Each path is a new rotation, seen through one point. The rows after it are directions, each followed by how far the rotation turns it, in degrees per step (0 if it stays put).
Each turn is a multiple of 5 degrees from 10 to 175, or 0.
Each row of a path follows its step; steps can be skipped.
Path 1:
step 1: [ -7  16  14   7 -12   3   2   1   5  -1  30   0  -6 -11   1   4  12 -15
   0 -22   4  -5   4  15  34 -12  -5 -27   2  13 -35 -16  13 -13 -19 -16
 -10  32  11  -6  -7  43  16  -4   7  22 -13  -2  -8  -8  -9  25  26   7
   6  -1   1   6  -4]
step 2: [ -3 -18  -3  -3 -45  10  -5  -6 -30 -28   5  28  -6 -10  -2 -10 -21  13
   4 -17   2   2  14 -17   7  12 -18  24   1  16   8 -22   4   4   0  -2
   4  34  -4 -21  32  -4  10   1 -11  -2 -13 -17  18   5 -16  -8  10   1
 -14   5 -11   1 -13]
step 3: [ 13 -29  13   7  19  -9   0  -1   4 -11  29  30   2  21  21  -9 -13  -9
  -1  14   4   7  10 -13 -10 -10 -10  -4 -25  17  13 -15  -7  39  13  10
  19  -5   6  12  11 -19 -19   1  12   6  -1  18 -15  -6  11 -18   1 -12
 -20 -16 -21  24  13]
step 5: [ -8 -20  11  -7  -9  14   1  -2  15  12  -7 -21 -11 -11 -21 -30  -1   1
  -9 -12  13  32  -2 -15  -9   7  14  -8  11 -10  29 -27   3 -20 -14 -27
  16  18   1   8 -39   6   9   0 -11   2  -2   4  -9  19  -2  15  18  14
 -19  18   7 -19  -9]
step 6: [ -6  -8  17   5  13  18   8  -1   0 -11  12 -19 -11   5 -23   8  -2  -9
   4 -12 -14   0  13 -11  14  -3 -18 -29   1  11   4  -4  16  -9   7 -27
  25  25  18   9  44  22  13  33 -12  10  10   0 -25 -32 -11  -9  -6 -11
   3   6  -7  -9  -3]
step 7: [ 12  -8   1   6 -16 -18   1 -14 -21 -27 -13  28 -10  -3  18 -16   4  26
  25  11  -1  -7  10   9  41  -1  -4  19   6   7 -13  13   4  11  10 -11
  -2  21 -10   5   9  15  12  17 -12  -7  11   9  -9   7   2  -9   8 -32
  -7  -9  -2  -5  41]
step 8: [ 13 -12 -29 -13   3 -18 -18   5  15   3 -14   8 -30 -15  13  -3 -25  12
   8   5  -1  27   2  20 -21  -5  -8   9 -22   3  33  -3  -3   4  27  -1
  13 -12   7 -21  -7  -6   7 -22   3 -10  -2   2 -13   3  20 -32   5  11
 -23 -17   1  11  21]
step 9: [ 24   3  -4 -18  21 -10  -4   1  -5  15  12 -13 -23 -23  -4  15  12 -24
   5  26 -13   0   2   4  -6 -17  15 -39   5 -24  18  -3 -24   4  -5  -3
  16 -10   1 -11 -14  21 -10   5   5   2  13  15 -14  17   2  20   1   9
   8   6 -43   6 -12]
step 10: [-14  18  16 -15 -19  -3   2   9 -13  16  -3  -1 -10 -26 -22  -1  16  -4
  17  -3   0   5 -15 -28  12  23  17 -17   3  -3   4   9  15 -25 -16 -17
  -9  13   9  20   6  10  -7 -18 -18 -32 -10 -22 -15  14  -1  15  12 -32
  -5  28  -3  -6  -1]
step 11: [-13   0  29   6 -17   4  -9  18  18   2 -28  19 -16  13 -25   2 -20   0
  37  -7  12   8  -8 -11  16   4  -2  -2 -13   4   2 -10  12   2  11  14
  -8  15  27   2  -2   2  29  14 -17  37   5  -6 -10 -19   2 -20 -16 -20
 -11  -8  -4   5 -16]
step 16: [-19 -16  12   8  14   5   0   1   3  -2  -2   8 -10  -7   1  -4   3  20
   0 -21   2   7 -20  15   2  13  -4   2  -3  38 -11 -18  27  -1  12   5
  -1   7 -13  21 -26 -18  -9  -4  -3  26   0 -10 -10 -22  11 -25 -22 -45
  -9  18  -1   7  27]
Speeds:
[ 0  2 -3  1 -1  3  0  3 -4  2  2  5  3  5 -2  5  6 -2 -2  6 -1  1  7 -4
 -2 -3  2  0  0 -1 -8 -3  1 -8  2 -4 -5 -4  1  2 -3  1  9  1  3  2 -9  0
  0  4  6 -6  1 -5 -4  3 -3 -5  9] : 115
[ -3   2  -4  -2  -2  -3  -4   0  -5  -7   0   5   6  -2  -4   4  -1  -9
  -4   2  -5  -1   3   1  -5  -4  -5   4   0   4   6   3   1   9   1   1
   1  -4   2  -5  -3   0  -6  -1   3  -3   2   1  -6   8  -1   2   3  -1
  -2 -11  -2  -3   3] : 70
[  5 -11   6   2  -3   6   3  -7  -5  -3  11  -2   4   1   3  -7  -3   3
   1  -3  -1   5   6   3  -1   1  -2  -3   5  -1  -2  -3  -4  -1   3   0
   1   2   4   2   3   4  -3   0   1  -3   0   1  -6   1   7   0   4   7
  -3  -3   4  -5   0] : 20
[ -4  -4   7  -3  -6  -1   2   4   3  -4  -3   1  -1   3   2   0   2   0
  -4  -7   0   0  -2  -3  -3   0  -3  -8  -2   0   4   3  -2  -6  10  -3
  -1 -10   1   2  -4   2  -5   1  -1   3   1   3   0   7   5   7   0  -4
   8   7   1  -1  -3] : 70
[ 2  3 -1  2 -5 -3 -3  2  7 -8  0 -2 -2  2  6 -6 -3  3 -6  0  0 -7  2  5
  2 -3 -6  2  2  0  0  3  2 -2  1  1  8 -1  0 -5  7 10  9  6  7 -1 -4 -4
  6  0  0  2  4 -1 -2 -1  2  4  3] : 65
[ -7   7   2  -1   2   1   4  -6  -2   3  -1  -4   0   1 -13  -2  -2  -6
   0   2  10  -3   3  -2   0   4  -1  -5  -2   2   1   0  -3  -2  -1   1
   6   5  -2  -3   1   6   2  -5  -1  -1  -4  -4   2  -1   5   9   4   2
   5  -2  -3  -6   3] : 80
Path 2:
step 0: [-17 -33  34  11  21  -4  15  10 -35  -5  -9   7  -8  -7 -32   7  -4   6
   3  -3  -7  -3  -7  16   3  -7  10   2  -1 -18  25  12  16  -3  -2  13
  -1  16  15  16  24 -15  -8  -1 -42   1  10  17 -13  -3  18  -4   2   5
   5  12 -11   1  26]
step 2: [ 18  15  14 -11  21  -6   7  -3  12   5   6   5   8  19 -26  16  -1   7
   6   2 -13   1  24   8   3  11 -35  -2 -18   0  15 -16  -8  -3 -27 -29
  -7 -23  15  22  43   3  -6  -1  25   0   0 -18 -10  -6   0   4 -11   0
  20   1 -14   8 -27]
step 3: [  5 -34  27  -1 -26   2  -8  16   8  -6 -24  -4  12   3  -2   1  -4 -15
 -14  -2 -10  -8  21  -7 -30   5 -33   8  -6 -11  -8   3  -7  17   2  -2
  -8  32  14  -6  36   2  17  -2  -8  -8  -6  -1   9  10  -5 -29 -14   1
  22  13   3  21 -23]
step 6: [ 14  12  13   2  11  -3 -26  16   0   5  -8  -6 -13   9   8 -28  -9  -4
  -5   5  -4   1  23  -2  20 -11  -3  11  14 -47   7  20  -2 -25  -9  -2
 -19 -19  27   4  11  17  -6   8  23  -9 -30  -6  16   1  15 -23 -23  21
   9 -18   2  -2   1]
step 7: [  5 -26   0  -8  14 -17 -21  13   4   3  -8   1   4  23  -4 -12  15   1
  -5   1  26   3  32 -23  21  -7 -20 -10  20   0  36   9  -7   4  22  -9
   0  10   3  -1  17  -3  15   4  14  28   6 -11  -7  -3 -14   1 -29  25
 -15  26  -4  15  12]
step 9: [ -6  14  23  20  17  -8 -11  -3 -10 -18 -22  11   6  -6   8 -10  10  -3
 -20   3  18  32  -2  13  -5 -10  -4 -19 -43  -3  22 -15  -1 -15   2   7
  18   2   6  -1  29  16 -16  14 -22  -5  -6   3   8  -6  15   3   6   9
  11 -13 -17 -21  32]
step 11: [  1  14  -4  -3   8  21  -3 -19  10   7 -11   7  21   3 -17  17  -7 -17
 -46 -21  -2  13   7  -1  -1  19 -21  -2  17   9  15  10   0  -7  -3   9
   1 -22  -7  14  15  -2 -10  -1  24  12  16   0  23  13 -10 -24 -43   5
  23   3  16  18  -3]
step 12: [-21 -18   2  -3   4 -10  10 -15  -4  19  -9   4   2 -13  -4   8 -20 -26
 -13 -11   9   7  -2 -33 -22 -17  24  -3   2 -16  12  -5 -27  -4  16   1
   9  40  -2  -1  20 -22  15  14  -5  -2  19  -1  18  15   9 -28 -21   2
  10 -11 -16  10   8]
step 13: [  2  18 -26  10  15 -10  -7   5 -17  18 -29  -7  10 -36  -6   3  -8  -8
   5  36  17   3  -2 -27  -5 -24  -2   0  11  13  -2   3   4 -13   2 -11
  26  11   5  35   1  -3 -15  17  -2   3   1  -9   7  -6  25 -12  25   3
   1 -15  24  -3  20]
step 14: [ 10  28  16  -3  18 -19  -3 -16 -19 -23 -11   6   7   1   4   6 -17  -7
  -2   9  16   3  16  15  10  26  11   6  -5  12  -4   5  10 -34   9 -10
  -1  14  21  30  -2 -16  20   9  32   7 -13 -29 -13  10 -16  10  -2   9
  21 -20  11 -14  14]
step 15: [ -3  -9  14  -4  10  12 -24  12  -3  -7  20 -17   4  13  14   0  -8 -21
 -43  24  12  -4  13   9  12  -4   0  23   3  10 -12 -30 -26  -7  -2  15
   1   7  25   6 -11   7  12  -2  19  12 -13 -26   5  16   5 -35 -20  17
 -14   2  -2   4 -10]
Speeds:
[  0  -6   2  -5  -3  -8  -2  -4  -5   1   3   9  -2  -3   4   5  -2  -6
   6 -10  -6   1   5   5   1  -2   0  -5  -6  -2   2  -1   0   1   3   0
   3   7   1   0   2  -3  12   0   1   0   2  -2  -4   1  -5   3   1   1
  -3   5   0  -2   4] : 155
[ 3  1 -5 -1 -5 -4  0 -2 -2 -1  5 -2  5 -3  0 -1  9  4  1  2  2  4  6  6
 -4  4  1  1 -5 -8 -2 -1 -2 10  1 13 -2 -2 -6  5  2  0 -1  3  2  0  5  1
  4  1 -4 -7  1 -2  2 -5  0  2 -1] : 55
[ 4 -1 -7 -5 -7 -6  0 -2  2  5  1 -3 -7 -6  2 -3 -4 -2 -2  6  8 -1  4  7
  0  3  7  3 10  0  3  0 -3 -4  2  0 -2  2  5  0  1 -5  4  1  3 -2 -4  4
  5 -2  6  4  1 -1  5  4  4 -1  2] : 45
[  2  -3   0  -5   1   9  -5   6   2  -6  -3  -3  -2   9  -7  -1   2  -2
   1  -3  -1   7   7   5   6   3   3   1   1   4  -2   5  -3  -1   0   0
   4   7  -1   5   0   1   1  -3   6  -3  -2   1   7   3  -5   2  -1   2
  -1   0   3   4 -10] : 90
Path 3:
step 0: [-12  -7  -3   1 -16  -3   3  30  24   4  -6 -19  24 -11 -11   3 -23 -12
  10  -9 -36  -1   5  11 -11  -1  11  11 -27 -10  27 -11 -15 -24 -15   1
  -4  -2   3 -21  21  -3   7   7  11  11 -14 -14   6  29  18  -9 -13 -14
  20 -19 -18  -2  40]
step 1: [  3   2  -6 -14   4 -19  10   2  13  -1  -8   1  24  10  -3   8  -3 -11
   9  -9 -17  34 -41   3  -2 -11  -2  -2 -13 -14 -13   6  -2 -13  15 -16
 -24   6  -2  15  32  15  10 -19  -4  29 -23   9   4  11  18  13  -6 -22
  -3 -39 -35   3  -7]
step 2: [ -2  24  21 -26 -18  -8 -20  -4  21  28  12 -10   0   5  -3 -31 -20   5
   6  -2   3  16 -28  30   5  16  -6  22  11 -17  -7 -12 -13   8 -10  -3
 -25  20  -5  22 -10  22  12   3   1  -4  -8  -1  13  -9  -8  28 -23  -1
  17 -26 -16   0   7]
step 3: [-11  28  -9   4 -32   6  -2 -22  -9   0 -18  19 -30  -7   0  10 -30 -10
   4 -20 -17  11  -7  -4 -14 -10  20  10  -5 -19  33 -17 -32  20 -16 -15
 -12  25 -14 -13 -18   4  11  10  -2  -6 -18  14   9   0  -6   2  -3  -5
  15 -23 -18   2  -5]
step 6: [-12  -1  -5 -14   8   0 -12  -1  23 -24   6 -13  13  16   6 -10   0 -22
   8   6  -3  22  20 -11  -1  -3   4   3   4  14   9 -28  -5 -11  -5 -18
   5  28 -43  -8   2   7  -1  -6  -8  -1 -39  -1  27  10  13  35 -39  -6
   9 -17 -15   8   8]
step 7: [ 13   8  19 -13  19  17  -9   8   1   1  -2  17  -5  -5 -14   5 -41   0
  -8  -7 -12  -2  -6   8 -21  13  19  -9 -17  -2  -9 -12 -16 -24 -23  17
  -6  26  12 -24  -1  -2  -1 -25  10   3  -9  -5  21   4  21  35 -24   6
   1 -34 -28  10  -4]
step 8: [  7  25   5 -10  -3   1   8  -2   7  27   2 -13  -6  14 -14  10  -1   9
  16 -20  -4  25 -30   4 -16 -13  -9 -35   2 -21  24  -3  -9 -17 -11  -6
 -27  19   0 -23   5   9  -1 -19  32  25 -22  -4  17   9   1  -7  -7  26
  10 -11  -5 -10  24]
step 10: [  9  19  14  15 -11   9  12  11   5  -9  -5 -14 -14  17  -9 -31 -16 -18
   6  19 -18  19  -6  19 -13  20   2  -6 -41 -15  25 -29 -35   9  -8   7
  -7  12 -22  19   7  -2  -3  26 -16  11   6  11  15 -11   8  15 -19  -9
  -2   8 -10  -2  15]
step 11: [ -5  33   7   2  -3  14  13  14 -15   3 -24   2  12  20 -14  19   0  11
   8 -14 -37  10  13 -12  -2 -10  -7 -28  -7   4   4  -8 -17  -1 -16   3
   4  45 -32  27  -3   0  17  -6 -23  16   1 -15  14  -3  10  17  11 -15
   6 -26 -13   9  -7]
step 14: [ -1  31  16 -48  13   4 -23  17  13 -13  -4   9   9  -2 -15  -5 -14 -13
  14 -10   1  21 -24  -6  11  -4   2   1  -8 -23  11  -7 -13  -4   4 -20
 -20  10   5  25   4  -7 -15   5 -20  18  -4  -9   3  13  16  17 -26  19
 -24 -24  -4  18  23]
step 15: [-30  21  16 -32 -15 -15  -3   0  12  24  -2   7 -11  11 -16 -15 -10   8
   4 -14 -18   3 -23  12 -37  -7   9 -11 -22  -2  32  18 -16 -19 -18   0
  -3   6   7   6  -9   1  -2  38  -9  -9  -7 -20   6   6   1  22   0  -5
  18 -28 -23  -8  -1]
Speeds:
[ 0 -5  7  3 -9 -2  9 -5 -2  4 -1 -3 -5  1 -7 -2  1 -1 -1  1 -3  2 -3  6
 -1  6  2  1 -1  0  7 -1  1 -3 -5  0  4 -2 13 -3 -4 -2 -2  1 -1  1 -4 -1
  1  0  5 -2 -5 -6  4  7  3  3  0] : 145
[ -6  -3   2   3   6   3  -6   0  -3   5  -2   0  -2   7   0   0  -9  -7
   2  -5  -1   0   7   7  -5  -1  -1  -3   5   3   1   2   6   3   1   1
   3  -2   6   2   2  -1   5   3  -1   3  -1   0   4   0   0  -6   4  -2
  -2  -9  -2   1 -10] : 175
[  8  -3   6   4   5   2   2   3  -3   0   2   4  -4   3  -5  -4   3  -2
  -3   4   8  -3   3  -1  -5  -2  -3 -12   1   4  -1  -7  -3   0  -1   5
  -1   0  -8  -6  -2  -2   0  -5   3   2  -7   4   7  -1   0  -1  -2   3
   2   2   4   0  -2] : 25
[-4  1  0 -3 -6 -2  3 -4  0 -7 -7 -1  0 -2 -2  3  2 -8  8 -2 -3  5  4 -5
  5 -6  1 -5  3  2  1 -3  2  6  1 -7  4  2 -3  0 -3 -1  3 -8  2 10 -5 -3
 -2  4 -2 -4  4  4  2  5 -4  0 -1] : 140
[ -2   8   0  -3   4 -10  -2  -6  -2   2   2  -7   1   5   0  -3   4   0
   7  -3   4  -5  -6  -3   1  -1  -8  -1   7   0  -4   5  -4  -3   0   5
   6  -2  -1  -3  -7  -1   2   2  -3   1   1  -2   1  -4   4  -2  -2  -4
   6  -1  -1  -3   0] : 110
[-1 -2  1 -4  5 -5 -3  3 -4 -4  4  0  1 -3  1  4  6 -7 -3  2 -4 -2  9  3
 -4 -2 -3  5 -4  2 -2 10 -4 -2  2 -2 -4 10  7 -1  1 -3  3 -6  3  4 -1 -1
  2  2 -1  0 -8 -2  2  0  7 -1  3] : 55
[-7  5 -1 -3  4  4  3 -3 -6  3 -8  5 -7 -3 -2 -3 -2  4 -2  2 -1  1  6 -2
 -6 -3  1 -1 -2  4 -3 -1 -1 -4 -4  1  3  3  0  2 -7  9 -1 -4  1 -7  6 -4
 -1  2  0 -7 -2 -2 -1 -3 -4  2 10] : 90
